Each path is a new rotation, seen through one point. The rows after it are directions, each followed by how far the rotation turns it, in degrees each step (0 if it stays put).
Each turn is a multiple of 5 degrees from 10 to 175, or 0.
Each row of a path follows its step; steps can be skipped.

step 0: -18	-18	-11	2	-5	1	7	-2	5	7	7	-3	-2	2	7	5	15	-9	-23	-14	0	-8	18	-10	-21	2	8	-2	-7	1	19	7	-14	5	2
step 1: 2	1	-10	-2	-9	6	12	-4	-10	-9	-8	9	-3	-23	-12	-9	19	21	2	-8	-9	-3	11	21	-10	-18	-4	6	9	-1	5	-6	5	4	12
step 5: -11	-12	-15	10	12	10	4	5	10	2	-15	-5	27	-4	-2	6	9	-6	-15	3	6	18	-10	2	-19	-2	0	-13	14	3	4	2	4	-7	-11
step 7: -4	-1	-4	14	1	18	17	-1	2	-4	4	3	-1	-14	-17	-5	-9	14	8	-12	-3	-15	16	21	9	-13	-23	-4	-5	-4	-10	6	-1	5	1
step 9: -1	7	-9	3	-4	10	-9	24	-2	6	24	-7	-5	-15	10	-5	18	10	-3	-11	3	-4	-1	-11	-6	2	8	11	11	-4	12	-25	4	-1	4
step 10: 8	-5	-10	14	-5	19	10	1	12	-4	8	-17	-4	-1	-9	7	1	5	-2	-11	-2	-1	-6	13	-4	-8	-23	-10	14	-13	-22	4	11	7	-11
step 11: -12	-21	-4	0	5	15	14	-16	3	15	-6	-11	20	-2	-3	-1	11	-17	-4	-7	15	6	-8	-6	10	-1	-3	-8	8	3	15	10	-14	-6	2
step 13: 0	-6	-22	15	9	19	5	18	-8	-8	-9	-4	-7	-2	-5	-8	-2	11	7	4	-1	-12	6	7	3	-4	-8	-17	2	-3	-17	7	16	-1	-20
step 17: -1	-16	-14	1	-6	8	-2	1	0	10	-8	1	4	-13	1	-8	5	6	3	-2	29	6	-8	-12	20	7	18	-6	21	-4	6	4	-10	7	13
step 18: 15	6	9	18	-1	13	0	23	13	13	-1	-13	-9	-10	8	-9	-3	7	18	-1	1	-1	23	3	-1	1	-13	-5	-4	-8	8	5	-12	13	0
Speeds:
1	-3	6	-2	-3	-2	10	-3	-1	5	2	1	-2	-6	3	-7	-3	-5	-4	1	2	-1	2	0	-3	6	-5	-2	-3	-5	-4	1	-3	2	0 -> 100
0	1	-2	0	-4	-2	-2	-2	1	0	4	2	-6	-4	0	-2	0	1	4	5	3	3	5	-6	-3	-8	-7	9	1	-1	4	2	1	2	-6 -> 125
3	9	-1	-3	-5	2	4	2	5	4	-2	0	-4	-2	1	0	-8	4	3	-3	0	-2	0	9	-1	-2	1	2	3	0	2	-7	1	1	5 -> 130
6	2	1	7	3	-3	2	0	0	2	5	0	4	5	3	-1	-1	-4	-1	-4	0	-7	5	-4	-3	-4	7	0	-2	0	0	-7	1	5	-7 -> 115
1	0	5	2	-2	2	1	6	2	-3	-2	-5	-2	-4	-1	-3	2	-4	-3	-4	-7	2	6	-2	4	1	2	9	2	7	-5	3	5	3	4 -> 125
1	9	-2	-2	-8	3	-8	-7	-2	2	0	-3	5	-6	-1	0	2	-1	1	-5	-1	1	-3	-6	0	1	0	-4	-5	-3	-4	0	4	3	0 -> 55
-4	0	-5	-9	3	5	2	-3	2	0	3	5	1	0	-1	1	-4	0	-7	0	-1	-1	2	-1	6	0	0	2	-10	8	3	-1	-1	4	-3 -> 90
